[[-27 -26 -22 -22  14 -13  -1 -15  -5  31  -6  14]
 [ 24 -19  20  24   9   1  14  27 -29 -17 -17 -24]
 [ 30  13  -8   4  15  -7 -22 -10  30 -29 -16  19]
 [ -8   5  -4  24  31 -23   9  27 -28  -3  20  26]
 [-19   4   5   3  -6 -31  15   0  29  -5   1  13]
 [-15   4 -17   0  29 -15 -29 -21 -25 -32  30  18]
 [ 27 -19 -24  25  22  30  -5 -18  -3  -2 -14 -10]]
:
[[ 27 -15 -19  -8  30  24 -27]
 [-19   4   4   5  13 -19 -26]
 [-24 -17   5  -4  -8  20 -22]
 [ 25   0   3  24   4  24 -22]
 [ 22  29  -6  31  15   9  14]
 [ 30 -15 -31 -23  -7   1 -13]
 [ -5 -29  15   9 -22  14  -1]
 [-18 -21   0  27 -10  27 -15]
 [ -3 -25  29 -28  30 -29  -5]
 [ -2 -32  -5  -3 -29 -17  31]
 [-14  30   1  20 -16 -17  -6]
 [-10  18  13  26  19 -24  14]]

[[ -7   7   0  -7   6   0 -12  -5  -2  -5  -3   8  -1   1  -8  -7]
 [ -6  -4 -17  19 -13 -20   1 -16 -18 -16 -14  -5 -19 -19  19  18]
 [ -9   5  -4  16  -7  -9  -6 -21  -8 -22 -18   5  -8  -7  15  15]
 [ -2  -2  -8  -1  -5  -8  -6  -4  -8  -4  -2  -2  -8  -8  -1  -2]
 [ 17 -27   5  -5 -31   5   6   4   9   0   8 -26   7   2  -4  -8]
 [  4  -3 -18   0  -8 -17  -7   1 -16   1   7  -4 -17 -18   0  -1]]
:
[[  4  17  -2  -9  -6  -7]
 [ -3 -27  -2   5  -4   7]
 [-18   5  -8  -4 -17   0]
 [  0  -5  -1  16  19  -7]
 [ -8 -31  -5  -7 -13   6]
 [-17   5  -8  -9 -20   0]
 [ -7   6  -6  -6   1 -12]
 [  1   4  -4 -21 -16  -5]
 [-16   9  -8  -8 -18  -2]
 [  1   0  -4 -22 -16  -5]
 [  7   8  -2 -18 -14  -3]
 [ -4 -26  -2   5  -5   8]
 [-17   7  -8  -8 -19  -1]
 [-18   2  -8  -7 -19   1]
 [  0  -4  -1  15  19  -8]
 [ -1  -8  -2  15  18  -7]]

[[-29  -7  14 -23  18  15  39  13  17  -2  23  41  -2 -11]
 [-35 -22 -11  -7 -38   6  -5   9 -21   5   7  23  22   0]]
:
[[-35 -29]
 [-22  -7]
 [-11  14]
 [ -7 -23]
 [-38  18]
 [  6  15]
 [ -5  39]
 [  9  13]
 [-21  17]
 [  5  -2]
 [  7  23]
 [ 23  41]
 [ 22  -2]
 [  0 -11]]

[[ -2  10  -6  -8]
 [-33 -14  10  -3]
 [ 12  11  -7   4]
 [-16   2   7   7]
 [-14   2   3  -9]
 [ 28  -7  13   6]
 [ 31 -18   6  20]
 [ -4   2   4  -1]]
:
[[ -4  31  28 -14 -16  12 -33  -2]
 [  2 -18  -7   2   2  11 -14  10]
 [  4   6  13   3   7  -7  10  -6]
 [ -1  20   6  -9   7   4  -3  -8]]

[[  0  -9 -13  33]
 [  3  28  25   3]
 [ -1 -19 -20  25]
 [ -1 -21 -22  23]
 [ -1 -15 -18  29]
 [  2  28  24   5]
 [  0  11   6  36]
 [  1  -1  -4  37]]
:
[[  1   0   2  -1  -1  -1   3   0]
 [ -1  11  28 -15 -21 -19  28  -9]
 [ -4   6  24 -18 -22 -20  25 -13]
 [ 37  36   5  29  23  25   3  33]]

[[ 10 -10   1  11  14   6 -11  -3  -2   2   6]
 [ 17 -25 -17  -4   6  -8   7 -14 -13 -22  -2]
 [ -4 -12 -24  10  12 -30 -16 -14   4   2 -25]]
:
[[ -4  17  10]
 [-12 -25 -10]
 [-24 -17   1]
 [ 10  -4  11]
 [ 12   6  14]
 [-30  -8   6]
 [-16   7 -11]
 [-14 -14  -3]
 [  4 -13  -2]
 [  2 -22   2]
 [-25  -2   6]]

[[ 17  17  -7  -7  21  37   2  17 -35  29 -14 -10]
 [  1 -18  29   3  11 -36   9 -14 -22   6  -6  -3]
 [ -9   3  -8  -2  -3  20   4 -14  21   4  -6 -17]]
:
[[ -9   1  17]
 [  3 -18  17]
 [ -8  29  -7]
 [ -2   3  -7]
 [ -3  11  21]
 [ 20 -36  37]
 [  4   9   2]
 [-14 -14  17]
 [ 21 -22 -35]
 [  4   6  29]
 [ -6  -6 -14]
 [-17  -3 -10]]

[[ -6  13 -32   0  30  -6]
 [ 31  -2  14   4   1  27]
 [ 39 -10  -8   6  -8   3]
 [ 13   0 -17  10  -6  -8]
 [ 18  -3  -5  15 -10  12]
 [ -6   6 -11 -15  17  18]
 [  8  -1  18 -12  10  20]
 [ 17   6 -28 -19  26  17]
 [ 18 -25 -10  10   6 -14]
 [ 15 -18 -19   5  13 -14]]
:
[[ 15  18  17   8  -6  18  13  39  31  -6]
 [-18 -25   6  -1   6  -3   0 -10  -2  13]
 [-19 -10 -28  18 -11  -5 -17  -8  14 -32]
 [  5  10 -19 -12 -15  15  10   6   4   0]
 [ 13   6  26  10  17 -10  -6  -8   1  30]
 [-14 -14  17  20  18  12  -8   3  27  -6]]
---
[[-15  37  23 -31]
 [-16  33  21 -28]
 [-20  19  11 -20]
 [-20  19  11 -20]
 [-16  33  21 -28]]
:
[[-16  33  21]
 [-20  19  11]]

[[-13  -6  29  24]
 [ 12   6   8 -38]
 [ 25  -5   0   2]]
:
[[12  6  8]
 [25 -5  0]]

[[  1  -9   9   9 -23]
 [-14  -4  17  -4 -15]
 [ -6   5 -10   2  28]
 [-21  21  -2 -27  24]
 [ -3 -10   0  -7 -33]]
:
[[-14  -4  17]
 [ -6   5 -10]]

[[  7   6  12  17  13]
 [  7   4   9  36  13]
 [  3   9  26 -15  22]
 [  3   8  24 -11  21]]
:
[[ 7  4  9]
 [ 3  9 26]]

[[ -6   2  13]
 [-20   5  40]
 [  9  -5 -20]]
:
[[-20   5  40]
 [  9  -5 -20]]

[[  4  15  -4   1  26]
 [ 12  37 -34 -23  29]
 [ -2  -5   4   2   0]]
:
[[ 12  37 -34]
 [ -2  -5   4]]
---
[[ 40  -8 -13  -1 -36  30]
 [-30  23 -16 -16  -5 -18]
 [-32  22   8 -20  25 -18]
 [ -2  34 -27  -2  11   1]]
:
[[ 40  -8 -13  -1 -36  30]
 [-32  22   8 -20  25 -18]
 [-30  23 -16 -16  -5 -18]
 [ -2  34 -27  -2  11   1]]

[[ 27  28  13 -37]
 [-31 -26 -10  33]
 [ -1  30 -24  26]]
:
[[-31 -26 -10  33]
 [ 27  28  13 -37]
 [ -1  30 -24  26]]

[[-14 -13   0  17  20   6  -4 -10   0   1]
 [ -9   9   3 -12   2 -19   4  19  18  -5]
 [-10  25   9  17 -15  20 -26  -9   9 -28]
 [  0  -8 -13 -16  25 -14  25  31  10  39]
 [ 18  36  -5  13  17 -13 -30 -32  15 -24]
 [-22   5  -3 -27   9  -9 -34 -30  16 -26]]
:
[[-14 -13   0  17  20   6  -4 -10   0   1]
 [  0  -8 -13 -16  25 -14  25  31  10  39]
 [-22   5  -3 -27   9  -9 -34 -30  16 -26]
 [ -9   9   3 -12   2 -19   4  19  18  -5]
 [-10  25   9  17 -15  20 -26  -9   9 -28]
 [ 18  36  -5  13  17 -13 -30 -32  15 -24]]

[[-19   0]
 [ -6 -37]
 [ 15 -27]
 [ 23 -17]
 [ 24  16]]
:
[[ -6 -37]
 [ 15 -27]
 [ 23 -17]
 [-19   0]
 [ 24  16]]

[[-10  -1   6   6 -31  30]
 [ 13  17   1  26 -10  32]
 [ -6  30   9  -6 -16   9]
 [-28 -20  15   5  10 -34]]
:
[[-28 -20  15   5  10 -34]
 [-10  -1   6   6 -31  30]
 [ 13  17   1  26 -10  32]
 [ -6  30   9  -6 -16   9]]

[[  4  -1]
 [  4   6]
 [ -8 -23]
 [ -9 -17]
 [  5  -4]
 [ -7  -5]
 [-12   3]
 [-14 -11]
 [  1   2]
 [ -2  -7]
 [  8 -19]
 [-34 -28]]
:
[[-34 -28]
 [ -8 -23]
 [  8 -19]
 [ -9 -17]
 [-14 -11]
 [ -2  -7]
 [ -7  -5]
 [  5  -4]
 [  4  -1]
 [  1   2]
 [-12   3]
 [  4   6]]
